Each path below is one point turned by a fixed rotation once a step. After each direction that follows a path, write how fast that rotation turns it, in degrees per step (0 if it stays still).
Each turn is a multiple of 5 degrees from 10 to 175, or 0.
Each row of a path follows its step; steps can be skipped.
Rotation 1:
step 6: [ 15 -15 -21  -6   4  -8 -14  33  -2  -9 -16  -2  -8  53 -12 -45   6   3
   1  29  -7  25  37  19  14  17   7  50  -1 -32  21   7   0   6  -8  16
  17 -12  31  29  -7  -6  15  13  -4  -4   9  -6   2 -53  32  36  37  -6
  -5 -35  11]
step 7: [ 33 -16   4  24 -14  26   1  20   3  36  -8   0  -3  -4   1  -1  55 -22
   0  27  21  -4  12 -55  16 -20 -12  15  43  11 -29 -40   8  27  31 -22
  -5  -6  15  -4 -27  28  -5 -27  22  -9  30  -3  15 -10 -27   4  10 -31
  -1 -12 -14]
step 13: [-15 -11   6 -38  -6 -29  29  46  14 -23 -39 -30   1  -3   4 -21  34 -10
  -9  19  60   6 -15 -16 -27 -11  15 -21  27  -5  21 -31  -8   6 -15 -33
   5 -12   4  -3 -34 -18 -20  13 -14 -20  -7  -2 -28 -20   2  14  10   3
 -16 -22 -38]
step 14: [  3   1  -2 -28 -17  10  36  17  22 -22  -9 -23  -2  35  12  39  32 -34
 -13  -3 -15  24  17   1   7  14   0  31 -25  23 -40  30 -13 -32  37  -6
   0  11  21  11 -36   6 -23 -22  23  28  34  12   6 -27 -20  26   0  27
  11  25  -2]
step 15: [-33 -39  -2  -7   0 -15  -3  33  11   8   6 -45  -6 -26  -2 -18  -1 -33
 -24  25  18  14 -13   4 -10  65   0 -23  27  27   7  -6  16   8 -20 -22
   3   1  29 -18 -19 -28  28   4   8  20  31  16   1   2  -5  16 -25 -19
 -20 -51  19]
step 24: [ 18  10 -17 -30  34   5  -5 -24   7   4  -9 -44 -20 -26   2  35  24  -4
   0   0  11 -15  -5 -29 -43   2 -26  -3  31  -6  -2  -5  12  -1  -5  22
  -2 -26   3 -23   0 -21 -22  40  12   5   7 -30 -21 -55   5  46   7  18
 -35 -11 -27]
step 27: [-30  15  -2   5  18   7  -5 -29 -27  14 -29  -3   3 -18  28 -42 -24 -11
 -19  -6  -1  23   0   5  -6  22  12  18  55  21 -27 -30  -8  41  31  -7
  -2  30  -4  20  -1 -12  32  19  23  11 -25  10 -37 -26  12  45 -10 -17
   7 -15  11]
step 29: [ 15   3 -27 -31  -6 -11 -26 -53  23  23   3 -33  23   6  -8  -1 -24   1
 -18  18  23   5  38  11   1 -17   3  24  38   2  -1  14 -24  -5 -13  -4
  -8  -2  -3 -11  17  15  46  13   3 -10 -10   2 -18 -49  29  38  22 -28
 -10 -29 -30]
[-11 -10   1   0  -7  19   1   4   1   1  -5   2  -3  -2   2   3  -5   6
  -3   4  -7   1 -13   4   5  -3  -5 -10  -4   8  -4  -2  -6   7   9  12
  -3   4   5  -1  -8  11   6   0  -1   7  -1  -9   2   0   3  -1  14  -3
 -14  -3  -3] => 140
[ -2   1   1  -4   1  -8   8  10   0  16  16   1   0   3  -3   5  -8  -6
   7   0   1   1   3  11  -4  -4   6 -11 -10  -9   0   9  -3   5   5   5
   3   5   5  -6   4   6  -3  -2  13   1  -3   5   5 -14   8   4  -3  -7
   4  -6   2] => 125
[ -1   4  -2   4  -2   5   5   4  -1   0  13  -2  13  -3   4  -2   7   8
   3   4   2  -4   4   0  -6  -4   0 -11  12  -1   2  -7  -4  10  -7  -5
  -3   6  -8  -5  -3  -8  -6   3   8   3  13  -4  17   1  -8  -4   4  15
  -5  -3   1] => 175
[  7  -1  -3   0   3  -5   3   3  -4  15  -3   2   2   2   1   9   2   2
  -6  -4  -5   2  -3  -5   2  -4  -4   4   5   5  -4  10  -6  -1   6   4
   9  -4   9 -10  15   7  -9 -12  -4   1  11  -8   1   6 -18   0  -5   3
  -7  12   1] => 155
[ -3  -5   7  -1   5  -6  -4  16 -14  -2   0   7  -2   2   8  -4   6   2
 -12  -2   6   2  -1   0  -7  -4   6 -10   2  -1   6  16   4   3   2 -13
  -4 -10   2   3   4 -10   9   1  -2   4  -7   3   2   8   4  -7  11  -4
  -6   7   4] => 145
